[[130 125 139 127 152 121 110]
 [117 135 107 130 124 137 125]]
->
[[117 135 107 130 124 137 125]
 [130 125 139 127 152 121 110]]

[[133 117 119 140]
 [128 137 135 123]
 [157 145 125 154]]
->
[[128 137 135 123]
 [133 117 119 140]
 [157 145 125 154]]

[[134 119 119 142 154 126 122 116 132 122 122]
 [121 145 110 125 118 153 132 129 121 134 129]
 [126 122 123 114 123 126 153 117 113 121 123]]
->
[[121 145 110 125 118 153 132 129 121 134 129]
 [126 122 123 114 123 126 153 117 113 121 123]
 [134 119 119 142 154 126 122 116 132 122 122]]

[[112 137 120 132 129 133 150 139 114]
 [106 135 121 125 129 140 149 137 119]
 [108 134 119 132 122 144 148 141 113]
 [110 136 121 130 124 144 148 140 115]
 [109 136 118 137 127 142 149 137 118]
 [120 155 133 120 121 118 147 146 115]
 [111 139 115 137 128 141 152 136 117]]
->
[[106 135 121 125 129 140 149 137 119]
 [108 134 119 132 122 144 148 141 113]
 [109 136 118 137 127 142 149 137 118]
 [110 136 121 130 124 144 148 140 115]
 [111 139 115 137 128 141 152 136 117]
 [112 137 120 132 129 133 150 139 114]
 [120 155 133 120 121 118 147 146 115]]

[[120 127 112 132 153 144 116 149 101]
 [137 121 157 113 133 130 140 129 128]
 [125 128 100 110 135 139 127 145 147]
 [128 146 117 141 113 127 112 124 115]
 [107 103 146 152 119 100 135 140 129]
 [122 118 112 134 153 143 118 139  98]
 [126 136 142 117 140 146 116 117 121]
 [119 131 117 137 138 133 109 125 112]]
->
[[107 103 146 152 119 100 135 140 129]
 [119 131 117 137 138 133 109 125 112]
 [120 127 112 132 153 144 116 149 101]
 [122 118 112 134 153 143 118 139  98]
 [125 128 100 110 135 139 127 145 147]
 [126 136 142 117 140 146 116 117 121]
 [128 146 117 141 113 127 112 124 115]
 [137 121 157 113 133 130 140 129 128]]

[[118 129 130 127 143 125]
 [125 139 157 124 111 124]
 [129 130 139 131 126 130]
 [121 127 130 126 144 130]]
->
[[118 129 130 127 143 125]
 [121 127 130 126 144 130]
 [125 139 157 124 111 124]
 [129 130 139 131 126 130]]

[[149 117 137 139 133 122 121]
 [143 116 136 145 121 121 126]
 [128 127 121 115 142 132 137]
 [137 122 128 121 138 130 137]
 [130 134 125 121 122 123 141]
 [118 119 128 136 119 116 146]
 [129 127 123 130 117 124 123]
 [119 115 119 126 143 141 127]
 [148 115 137 138 136 123 122]]
->
[[118 119 128 136 119 116 146]
 [119 115 119 126 143 141 127]
 [128 127 121 115 142 132 137]
 [129 127 123 130 117 124 123]
 [130 134 125 121 122 123 141]
 [137 122 128 121 138 130 137]
 [143 116 136 145 121 121 126]
 [148 115 137 138 136 123 122]
 [149 117 137 139 133 122 121]]

[[103 153 152]
 [115 147 157]
 [128 109 106]
 [117 126 120]]
->
[[103 153 152]
 [115 147 157]
 [117 126 120]
 [128 109 106]]

[[144 125 135 118 132 134 123 137]
 [150 143 121 120 132 127 126 147]
 [142 140 120 138 129 149 117 139]]
->
[[142 140 120 138 129 149 117 139]
 [144 125 135 118 132 134 123 137]
 [150 143 121 120 132 127 126 147]]
---
[[112 145 124 111]
 [124 100 125 139]]
->
[[145 124]
 [100 125]]

[[157 133 117 113 148]
 [106 138 141 148 119]
 [104 136 154 136 122]
 [156 110 106  99 119]]
->
[[133 117]
 [138 141]]

[[113  98 114]
 [126  98 127]
 [111 109 146]]
->
[[ 98 114]
 [ 98 127]]

[[105 144 126 118]
 [129 130 112 119]
 [136 130 115 122]]
->
[[144 126]
 [130 112]]

[[116 136 101]
 [144 144 127]
 [148 147 114]
 [120 108 154]
 [109 138 112]]
->
[[136 101]
 [144 127]]

[[138 129 120 124 141]
 [119 130 121 132 119]
 [141 148 112 106 129]
 [110 118 133 112 120]
 [111 133 125 131 136]]
->
[[129 120]
 [130 121]]

[[139 123 123 139]
 [148 144 152 155]
 [144 143 153 154]
 [118 117 118 128]
 [100 101 117 112]]
->
[[123 123]
 [144 152]]

[[137 132 128 130 123]
 [158 131 125 133 114]
 [135 114 129 122 126]
 [149 108 127 127 153]]
->
[[132 128]
 [131 125]]
